[[ -6.8 -24.7   9.2   6.0   3.2  13.0   4.6 -21.8 -20.7   7.9  -3.2  -8.7
    5.0  10.0 -12.0 -11.3]
 [-16.2 -21.2  22.4 -22.9 -15.2 -10.5 -12.4  -2.2  -9.8  -0.5 -17.5  -3.5
    7.7   2.0  -6.5  -8.4]
 [ -5.8  -4.9  13.1   3.3 -10.1 -27.6  -8.4   5.9   2.3 -16.4  -5.7  -2.1
    6.3 -19.5  11.0   0.6]
 [ -8.5  -4.3  11.5 -17.1 -12.3 -14.7 -10.9   7.6   1.9  -5.3 -10.8   0.7
    3.2  -4.8   1.3  -1.1]
 [ -5.7   0.8   6.7 -16.0 -10.2 -12.2  -9.4   9.4   4.7  -4.4  -8.2   2.1
    1.0  -4.1   1.9   0.7]]
The minimum -> -27.6
The entry just right of 5.0: 10.0
The entry just right of 11.5: -17.1
What is the entry just left of -4.9?
Answer: -5.8
The entry just right of 5.9 is 2.3
What is the entry just right of -3.5?
Answer: 7.7
The entry just right of -16.2 is -21.2
What is the entry just right of -2.2?
Answer: -9.8
What is the entry just right of -4.8?
Answer: 1.3
What is the entry just left of -9.4?
Answer: -12.2
What is the entry just right of -24.7?
Answer: 9.2
